Here are some numbered points:
c(-0.8, -2.4, -0.1, -0.5, 0.8, 0.9, 0.5, 0.4, -0.9, 0.0, -0.5, -0.7, 0.2, -0.6, 0.5, 0.0, 0.3, 0.3, -0.6, -0.1, 0.0, 0.7, 1.6, 0.4) 0
c(0.9, 2.9, -0.8, -1.0, -1.8, 0.6, -0.9, -0.2, -0.4, -0.3, 0.5, 1.2, -0.6, 0.7, -0.3, 0.6, 0.1, -2.8, 1.6, 0.1, -0.4, -0.3, -0.5, -0.1) 1
c(-1.1, -4.0, 0.0, 0.0, 1.7, 1.3, 0.0, 0.2, -0.3, 0.4, 0.0, -0.8, -0.1, -0.9, 0.9, 0.0, -0.1, 0.9, -0.2, 0.0, 0.7, 0.4, 0.7, -0.2) 2
c(0.8, 1.1, -0.6, -0.5, -1.3, 0.1, -0.8, -0.2, -0.9, -0.4, 0.1, 0.8, -0.2, 0.3, -0.4, 0.5, 0.2, -1.9, 0.6, -0.3, -0.6, 0.0, 0.3, 0.3) 3
c(0.8, 1.4, 0.8, 0.6, -0.1, 0.6, -0.6, 0.0, 1.1, 0.5, 0.6, -0.6, 0.5, 2.5, -0.4, -0.4, -1.8, 0.6, -0.1, 0.0, 0.9, -0.9, -0.2, -0.4) 4
c(-1.2, 2.2, -0.3, -1.7, -0.9, -2.0, 3.1, 0.7, -1.3, -1.4, -1.4, 1.6, 0.4, 2.8, -0.8, -0.2, 3.5, -1.7, -0.4, 0.9, -2.8, 2.3, 0.4, 1.6) 5
c(-1.2, -3.0, 0.2, -0.9, 2.3, 1.6, -0.4, 0.4, -0.4, -0.3, 0.4, 2.3, -0.3, -0.4, 0.5, -1.0, 1.3, 1.3, 0.0, 0.8, -0.9, 1.7, -1.3, 0.7) 6
c(1.1, 4.7, -1.3, -1.8, -2.6, 0.8, -0.8, -0.3, -0.2, -0.5, 0.5, 1.6, -0.9, -0.3, -0.1, 1.3, 0.8, -4.6, 2.8, 0.2, -0.2, -0.6, -0.9, -0.1) 7
c(0.9, 3.8, -1.2, -1.6, -2.2, 0.6, -0.6, -0.1, -0.7, -0.5, 0.6, 2.2, -1.1, -0.7, 0.1, 1.6, 1.0, -4.4, 2.5, 0.2, -0.3, -0.2, -0.7, 0.0) 8
c(-0.9, -5.0, 0.4, -0.6, 1.4, 2.8, -0.6, 0.3, -0.4, 0.3, 0.2, -0.3, 0.4, 1.7, 0.9, -0.6, -0.7, 0.5, -0.1, 0.0, 0.5, 0.4, 0.9, 0.2) 9
c(0.6, 0.8, -0.1, 0.0, -1.1, -0.2, -0.6, -0.3, -1.1, -0.3, -0.2, 0.2, 0.2, -0.5, -0.7, 0.5, 0.1, -1.5, 0.0, -0.6, -0.8, 0.0, 0.7, 0.4) 10
c(-1.0, -1.3, 0.3, -0.7, 1.2, 0.7, 0.1, 0.4, -0.7, -0.5, -0.1, 1.6, -0.1, -0.3, 0.2, -0.4, 0.9, 0.4, -0.2, 0.2, -0.8, 1.3, -0.2, 0.8) 11
c(1.4, 0.6, -0.2, 0.9, -1.8, 0.3, -0.6, -0.5, 2.3, 0.2, 0.2, -1.0, -0.7, -0.7, -0.9, -2.3, -1.8, 2.5, -0.1, 0.3, 0.4, -1.8, -1.7, -0.9) 12
c(-1.0, 1.0, 0.0, -1.0, -0.2, -0.9, 1.8, 0.5, -0.8, -0.7, -1.0, 0.6, -0.3, 0.9, -0.2, 0.1, 1.9, -1.2, -0.3, 0.1, -1.4, 1.4, 0.3, 0.8) 13
c(-0.3, -2.3, 0.9, -1.2, 0.7, 3.2, -1.1, 0.3, 0.1, 0.5, 0.6, -0.1, 0.9, 6.1, 0.5, -0.4, -1.4, -0.7, 0.5, 0.1, 0.8, 0.1, 0.5, 0.0) 14
c(0.5, 0.8, -0.1, 0.0, -1.1, -0.3, -0.5, -0.2, -1.0, -0.4, -0.2, 0.2, 0.3, -0.5, -0.7, 0.6, 0.0, -1.5, -0.1, -0.7, -0.8, 0.1, 0.8, 0.5) 15
c(0.8, -2.6, -0.1, 2.6, -0.2, -2.3, -0.3, -0.2, 0.6, 0.1, -0.1, -0.8, -0.7, -3.6, -0.2, -1.2, -0.8, 3.9, -2.0, -0.1, 0.2, -1.0, 0.2, -0.4) 16
c(-1.0, -0.4, 0.2, -0.7, 0.8, 0.3, 0.5, 0.5, -1.0, -0.6, -0.4, 1.2, -0.1, -0.3, 0.1, -0.5, 1.3, -0.2, -0.3, 0.2, -1.2, 1.3, 0.2, 1.0) 17
c(1.0, 3.1, -0.9, -1.2, -1.9, 0.5, -0.8, -0.4, -0.5, -0.3, 0.4, 1.4, -0.7, 0.4, -0.3, 0.8, 0.4, -3.2, 1.8, 0.0, -0.3, -0.2, -0.5, 0.0) 18
c(1.4, 2.5, 0.2, 0.0, -1.1, 0.9, -0.8, -0.2, 1.4, 0.2, 0.3, 0.2, 0.2, 1.4, -0.8, -0.8, -1.6, 0.1, 0.7, 0.2, 0.5, -1.1, -1.5, -0.6) 19
c(1.2, 1.0, -0.8, 0.1, -2.3, -0.2, -0.7, -0.7, 1.0, -0.3, 0.4, -0.4, -0.9, -0.6, -0.5, -1.2, -0.1, -0.1, 0.7, 0.1, 0.3, -1.6, -0.6, -0.3) 20
c(0.0, 0.8, 0.4, 1.3, 1.0, -2.0, 0.8, 0.1, -0.2, 0.3, -0.2, -1.1, 0.6, -0.7, 0.5, 1.2, -0.3, 0.9, -1.3, -0.3, 0.5, -0.2, 1.0, -0.1) 21
c(-0.9, -4.0, 0.3, -0.5, 1.1, 2.0, -0.3, 0.2, -0.5, 0.3, 0.0, -0.6, 0.2, 1.0, 0.7, -0.3, -0.4, 0.3, -0.2, 0.0, 0.5, 0.4, 1.1, 0.1) 22
c(0.8, -0.3, 0.4, 2.9, -1.0, -2.5, -0.1, -0.8, 1.4, 0.3, 0.0, -2.0, 0.4, -2.6, -0.6, -0.9, -1.2, 2.5, -1.2, -0.5, 1.0, -1.5, 0.0, -0.7) 23
c(0.6, 1.3, 0.8, -1.6, 0.1, 3.0, -1.1, 0.4, -0.1, 0.3, 0.7, 0.6, 0.6, 6.4, 0.2, 0.2, -1.4, -1.5, 0.7, 0.3, 0.6, 0.2, 0.5, 0.2) 24
c(-0.9, -1.0, 0.3, -0.7, 0.8, 0.8, 0.3, 0.4, -0.9, -0.4, -0.3, 1.2, -0.2, -0.4, 0.0, -0.4, 0.9, 0.0, -0.3, 0.1, -1.2, 1.2, -0.1, 0.7) 25
c(-1.2, -2.4, 0.5, -1.0, 1.4, 1.6, -0.7, 0.3, -0.5, -0.3, 0.4, 1.7, 0.2, 0.8, 0.2, -0.9, 0.3, 0.4, 0.2, 0.2, -0.5, 1.1, -0.6, 0.6) 26
c(-1.1, -2.5, -0.6, -0.4, 1.3, 0.7, 0.8, 0.3, -0.5, 0.3, -0.5, -1.2, -0.3, -2.7, 0.6, 0.4, 0.7, 0.8, -0.2, 0.0, 0.2, 0.7, 1.0, -0.2) 27
c(0.7, 0.9, -0.8, -0.6, -1.2, -0.3, -0.8, -0.3, -1.3, -0.6, 0.1, 1.1, -0.5, -0.3, -0.2, 0.7, 0.7, -2.0, 0.5, -0.2, -0.6, 0.1, 0.5, 0.3) 28
c(1.0, 3.4, -1.3, -1.5, -2.2, 0.3, -0.8, -0.2, -0.8, -0.5, 0.5, 1.5, -1.0, -0.1, -0.1, 1.3, 1.0, -4.0, 2.2, 0.0, -0.2, -0.2, -0.1, 0.1) 29
New points follow, each followed by the numbers of its five nearest points above, looking only along the 6 directions in which the numbered points spread most, nearest first.
c(0.4, 0.5, 0.8, 1.1, 0.3, -0.1, -0.4, 0.0, 0.8, 0.5, 0.3, -1.0, 0.7, 1.9, 0.0, 0.0, -1.6, 1.0, -0.5, -0.1, 1.0, -0.6, 0.1, -0.5) 4 19 21 15 10
c(1.2, 2.2, 0.2, 0.2, -1.2, 0.6, -0.9, -0.3, 1.3, 0.2, 0.4, -0.2, 0.4, 1.7, -0.8, -0.7, -1.4, -0.2, 0.7, -0.1, 0.6, -1.1, -1.0, -0.6) 19 4 20 3 12
c(-0.8, -1.8, 0.4, -1.2, 2.1, 1.6, -0.6, 0.6, -0.5, -0.1, 0.4, 2.5, 0.5, 1.9, 0.2, -0.4, 0.2, 0.6, 0.1, 0.6, -0.6, 1.3, -1.1, 0.5) 26 11 6 25 17
c(-0.5, 0.4, 0.5, 1.3, 1.1, -1.8, 0.8, 0.2, 0.1, 0.5, -0.2, -1.3, 0.6, -0.1, 0.5, 1.3, -0.5, 0.9, -1.1, -0.4, 0.8, -0.2, 0.9, -0.3) 21 15 10 0 4
c(0.7, 0.3, 0.6, 3.4, -0.5, -2.7, -0.1, -0.7, 1.5, 0.4, 0.0, -2.3, 0.7, -2.5, -0.5, -0.5, -1.6, 2.5, -1.2, -0.6, 1.0, -1.7, -0.3, -0.7) 23 16 21 12 20
c(0.7, 0.4, 0.4, 1.2, 1.2, -1.7, 0.3, 0.3, -0.4, 0.1, -0.2, -0.1, 0.0, -1.5, 0.3, 0.8, -0.4, 1.6, -1.8, 0.0, 0.3, 0.1, 1.1, 0.1) 21 27 15 0 23
c(1.6, 1.0, 0.0, 1.2, -2.2, -0.2, -0.7, -0.7, 2.5, 0.2, 0.4, -1.6, -0.3, -0.2, -1.0, -2.3, -1.6, 1.8, 0.1, 0.1, 0.7, -2.2, -1.3, -0.8) 12 20 19 23 4
c(1.3, 0.3, 0.4, 2.1, -1.4, -0.9, -0.7, -0.7, 2.3, 0.4, 0.2, -1.8, 0.2, -0.6, -0.9, -1.9, -1.8, 2.6, -0.5, -0.2, 0.9, -2.0, -1.1, -1.0) 12 23 20 4 19
c(-0.3, -2.9, 0.7, -1.0, 0.7, 2.8, -0.7, 0.3, -0.3, 0.3, 0.3, -0.1, 0.7, 4.5, 0.6, -0.4, -1.1, -0.4, 0.1, 0.0, 0.6, 0.3, 0.9, 0.2) 14 9 22 24 26
c(-1.0, -2.8, -0.4, -0.4, 1.1, 1.1, 0.7, 0.3, -0.7, 0.3, -0.4, -0.9, -0.2, -2.3, 0.6, 0.0, 0.6, 0.8, -0.2, -0.1, 0.1, 0.7, 1.2, 0.0) 27 0 2 22 25
c(-0.2, 1.1, 0.6, 1.5, 0.6, -1.9, 0.2, -0.2, 0.2, 0.3, -0.1, -0.6, 0.7, -0.9, 0.0, 1.0, -0.8, 0.7, -0.8, -0.4, 0.3, -0.3, 0.1, -0.3) 21 15 10 23 4
c(-0.2, 3.3, 0.3, 1.1, 0.7, -3.3, 1.4, 0.0, -0.5, 0.1, -0.6, -0.8, 0.5, -1.2, -0.1, 2.2, 0.3, 0.0, -1.2, -0.6, -0.1, 0.1, 0.6, -0.1) 21 15 10 13 28
c(-1.2, -2.3, 0.4, -0.9, 1.4, 1.4, -0.6, 0.3, -0.5, -0.2, 0.2, 1.7, 0.2, 0.6, 0.2, -0.7, 0.5, 0.4, 0.0, 0.3, -0.6, 1.1, -0.5, 0.6) 26 11 25 6 17
c(-0.5, 1.2, 0.3, 1.0, 1.0, -2.4, 1.3, 0.0, -0.2, 0.4, -0.6, -1.5, 0.4, -0.4, 0.4, 1.8, -0.1, 0.4, -1.1, -0.5, 0.7, -0.1, 1.1, -0.2) 21 15 10 0 13
c(0.7, 0.4, 0.3, 2.5, -0.6, -2.4, -0.1, -0.6, 0.6, 0.1, -0.1, -1.4, 0.3, -2.8, -0.5, -0.2, -0.9, 1.6, -1.1, -0.5, 0.4, -1.1, 0.1, -0.4) 23 21 16 12 20
c(1.7, 1.3, -0.1, 0.9, -2.3, 0.2, -0.8, -0.7, 2.7, 0.2, 0.4, -1.6, -0.4, -0.3, -1.1, -2.3, -1.5, 1.8, 0.3, 0.2, 0.7, -2.1, -1.5, -0.9) 12 20 19 4 23
c(-0.5, 0.5, 0.4, 1.3, 1.4, -2.1, 0.9, 0.0, 0.1, 0.4, -0.2, -1.4, 0.5, -0.3, 0.6, 1.6, -0.4, 0.9, -1.1, -0.3, 0.7, -0.2, 0.6, -0.5) 21 15 10 0 27
c(-0.1, 0.2, 0.7, 1.3, 0.9, -1.2, 0.3, 0.0, 0.1, 0.5, 0.0, -1.2, 0.7, 0.2, 0.4, 0.9, -0.8, 0.9, -0.9, -0.3, 0.8, -0.3, 0.8, -0.2) 21 4 15 0 10
c(-1.0, 1.5, 0.1, -1.3, -0.6, -1.1, 2.1, 0.6, -1.1, -0.9, -1.4, 0.5, -0.2, 1.7, -0.3, 0.1, 2.1, -1.5, -0.3, 0.1, -1.8, 1.5, 0.7, 1.0) 13 5 17 15 28
c(-0.1, 0.3, 0.6, 1.4, 0.9, -1.5, 0.4, 0.0, 0.0, 0.6, -0.1, -1.1, 0.5, -0.1, 0.4, 1.0, -0.7, 0.9, -1.0, -0.2, 0.8, -0.3, 0.9, -0.2) 21 15 10 0 4
c(-0.5, 1.2, 0.2, 1.0, 1.0, -2.3, 1.3, 0.2, -0.2, 0.4, -0.5, -1.6, 0.4, -0.5, 0.6, 1.9, -0.1, 0.3, -1.1, -0.4, 0.6, -0.1, 1.1, -0.3) 21 15 10 0 27
c(1.6, 1.0, -0.1, 0.8, -2.1, 0.3, -0.7, -0.6, 2.6, 0.2, 0.3, -1.3, -0.5, -0.4, -1.1, -2.3, -1.5, 1.8, 0.2, 0.2, 0.6, -2.1, -1.6, -1.0) 12 20 19 4 23
c(1.1, -0.2, 0.1, 2.2, -1.5, -1.7, -0.4, -0.8, 1.7, 0.2, 0.1, -1.9, 0.2, -1.6, -0.8, -1.5, -1.2, 2.2, -0.7, -0.3, 0.9, -1.9, -0.2, -0.5) 23 12 16 20 21
c(0.3, 0.6, 1.0, 3.6, -0.2, -2.7, 0.1, -0.7, 2.0, 0.6, 0.1, -2.4, 1.0, -1.8, -0.4, -0.3, -1.9, 2.5, -1.0, -0.7, 1.3, -1.8, -0.6, -1.0) 23 16 21 12 4
c(-0.6, 1.0, 0.3, 1.0, 1.4, -2.6, 1.4, 0.0, 0.0, 0.6, -0.4, -1.5, 0.4, -0.3, 0.7, 1.9, 0.0, 0.6, -1.1, -0.4, 0.8, -0.1, 0.7, -0.4) 21 15 10 0 27
